Each path below is one point turned by a fixed rotation once a step. After each direction that follows a path, write how fast that rotation turns it, in degrees a step (0 if it stays still).
Each turn is a multiple of 5 degrees from 10 to 175, or 0.
Each row of a path follows its step; steps can be skipped.

step 0: [ 17.1  13.4  20.1 -18.0  -5.2 -14.4  11.5 -30.1  14.4 -45.9  -0.7  14.5
  -5.1  -1.1 -21.8   0.5  -6.0  -8.3 -21.1 -51.5   0.3 -27.0   2.3 -20.3
  23.3  31.8 -26.0  26.1  14.1 -23.7 -10.9 -13.2  -6.2 -15.9  11.9 -12.2
 -43.2  15.7   8.9   1.8  26.8  30.8  41.9   8.3]
step 1: [-25.2   4.0 -16.0 -46.4  17.2 -30.1   7.8 -11.4  -2.8 -20.7 -21.4  -9.2
 -10.0 -18.9  -8.4  -1.7  21.1  11.1  -4.5  -8.5  17.8 -13.1  33.8  11.9
  19.2  -9.7  21.2   9.0  24.7  20.9 -52.4  -4.8 -33.6 -27.4  19.8   3.1
 -32.6 -33.3  -8.5   5.1  -5.2  -7.8  24.6 -39.2]
step 2: [-14.6   8.5 -22.0 -16.3   7.7 -20.9 -13.4   6.5  28.6   3.4  23.3  14.0
  -7.6  17.2 -22.4  -7.5 -13.8  -9.0  24.5  -3.4 -24.0   5.4 -10.1  13.6
  -5.1  43.0   5.8   0.9  22.7  42.6 -34.3  -8.4   3.9 -22.7  -8.7  68.1
   1.2 -29.2  27.6 -15.5 -10.8  28.5  13.7 -14.1]
step 3: [ 40.6   4.8   8.5  22.3 -10.7   6.6  -6.8   1.5 -13.5   7.1   8.4   9.2
  15.7  15.5  24.7 -16.3 -28.0   3.9  36.0  30.2 -16.8 -11.8  26.6   8.7
  33.5  34.3  24.1 -17.0  66.7   8.7 -13.0   9.1  21.4 -20.8  12.3   0.5
   5.6  -5.8  11.4 -11.8  27.0  -3.0  26.6 -28.7]
step 4: [ 13.6  16.2 -10.6   3.2  -3.9  44.5 -17.2 -13.9  -4.6  37.9  -7.7   8.3
  29.1   0.1  14.2   8.2  28.1  22.3  32.8   1.2   5.0  27.5 -25.0 -15.0
  15.4  -9.3 -26.2  27.1  19.3  20.5 -19.6  10.3  39.2  -2.2  25.5 -22.0
 -30.9 -28.4  -1.8 -25.7  -1.4  24.5  37.8  -6.9]
step 5: [ 26.8  33.9 -25.8  13.2  11.8   8.9  -9.2 -10.8  29.1  41.3  -3.5  -0.3
 -23.1  44.7 -14.1  15.7  18.5  27.5   8.1  -8.1   6.3  12.6 -19.3 -14.8
  28.8  21.7  18.0 -11.8  -9.9   7.0   1.2  33.2  -6.6 -23.1 -19.2 -34.5
  -7.5 -18.5 -28.5  31.0 -30.9  -2.1   1.1 -27.8]
step 6: [ 30.8  11.6 -15.9 -33.7  30.4  18.3  33.2 -33.7   1.8  17.6  24.0   1.3
  14.1  25.0 -38.8 -25.1   9.9 -40.8  -9.6 -21.5   9.9  -1.6 -26.1  -9.9
  15.6  12.2  -5.3 -39.6  12.3  21.3  36.6  14.9  16.6  -9.2  34.7  -1.9
  13.0 -10.0  -2.0  21.7  -3.7 -16.8   5.6  12.6]
step 7: [  2.1  -7.5  34.0 -48.0  -1.2   5.8  15.6  -9.8   7.0  11.6  36.7 -17.1
  -5.8  21.6  35.1 -27.3  35.9   0.7   5.7  12.9  -7.8   2.1 -12.3  24.4
  12.4 -37.8 -23.7  -6.3  13.4  21.3   7.5  46.9 -27.3 -10.4   2.5  16.8
   4.0  18.0 -35.8  23.3  20.3 -18.9  24.0  -4.0]
step 8: [-16.3 -21.9  26.3  21.5 -13.5 -16.2 -12.4 -52.6  47.8  13.4  17.0 -11.3
  27.6  -7.1   0.9  20.0  -2.9  -7.4   4.8 -18.2  31.4   8.5 -11.3  30.6
  -8.3  13.6 -33.1  -9.9  -1.8  -5.6   8.7  34.7 -18.7  10.6 -14.4  23.3
  10.6   4.7   0.7  16.7 -12.9  10.9  55.4   8.1]
step 9: [ 28.9 -45.3  19.5  -0.3  13.5  -8.4  -4.3  -7.4   1.8 -16.3 -21.0  18.1
  37.9 -44.4 -10.1  19.3  25.9   6.1  -3.9   7.7 -16.3 -15.1  10.3   3.8
   7.0  21.1  18.6 -38.4 -19.6  -7.9 -19.3  56.9 -10.4 -15.8 -21.7  -5.1
   0.1 -22.3  11.3  20.0   3.3 -27.1  22.8  11.8]
step 10: [-12.6 -49.3   9.4  21.7  56.2   1.2  27.7  33.0   1.2  14.5   1.2  15.3
  17.9 -25.6 -12.7  10.2  44.1   1.6 -14.4  -0.9   8.6  21.0 -10.7 -20.1
  27.5  12.2  -6.1  -2.0  23.6  20.2 -16.3   0.1   1.5   0.7 -22.5  36.7
 -13.0  -3.8 -20.5  -3.6  14.2  28.5  -3.4  37.1]
Speeds:
[  2.9  -7.0  11.8  -9.0  -9.2   1.5  -3.8   1.5  -0.1   6.6  -1.4 -12.0
   4.4  -9.5  -1.7   8.5  -8.7  -2.8  12.2   8.2  -4.8  -3.9   1.3  14.8
 -12.8  -0.8   6.4  -0.1   6.8   8.8  -4.6  -1.5   3.9  -3.9  -2.4   1.7
  11.2   5.9   4.6   8.0  -6.9  10.3   5.2   0.4]
65
[ -0.9  -4.1   2.4  -6.5   1.7   6.1   6.4   6.4  11.7   7.7  -1.3  -2.4
   1.8   6.5  -1.7  -8.4  -4.7  -4.1  -4.6  -3.8 -11.3  14.6   9.7  -1.3
   1.0  -5.2   7.8  -2.0  11.1  -4.7   6.7  -5.8   5.4 -10.7  -2.2  16.3
   5.3  -6.2   0.2   1.2   7.7  -7.7 -11.6   7.6]
90
[ -0.4   1.0  -8.7   1.6   4.9  -6.1  -8.3 -11.7  -6.2   2.0  -5.0  -3.1
   6.8 -16.0   4.6   1.3  -3.2  -7.7   1.6  -3.0   4.1   4.2   7.6  -7.6
  -8.8  -9.8   0.1 -13.5   9.5  -0.3   3.2   1.6   1.4   1.2  20.5  -2.8
  -2.2  -5.0   7.7   5.7  -0.4 -10.7  -2.7  -4.7]
140
[  0.1   0.8 -15.4  -2.8  -0.9   0.3   1.0   7.2   9.6  11.2  -3.5   0.4
  -9.2 -13.5   6.7  -5.1   8.1   3.3   7.0  -9.8  -2.0   2.5   6.1  -0.6
  -5.1   0.0  -7.4  10.2   3.4   6.6  -2.4  13.0 -12.2   9.2   1.6   2.0
  10.1   3.0  -6.2  -4.6   2.8  10.1  -8.1   0.5]
125
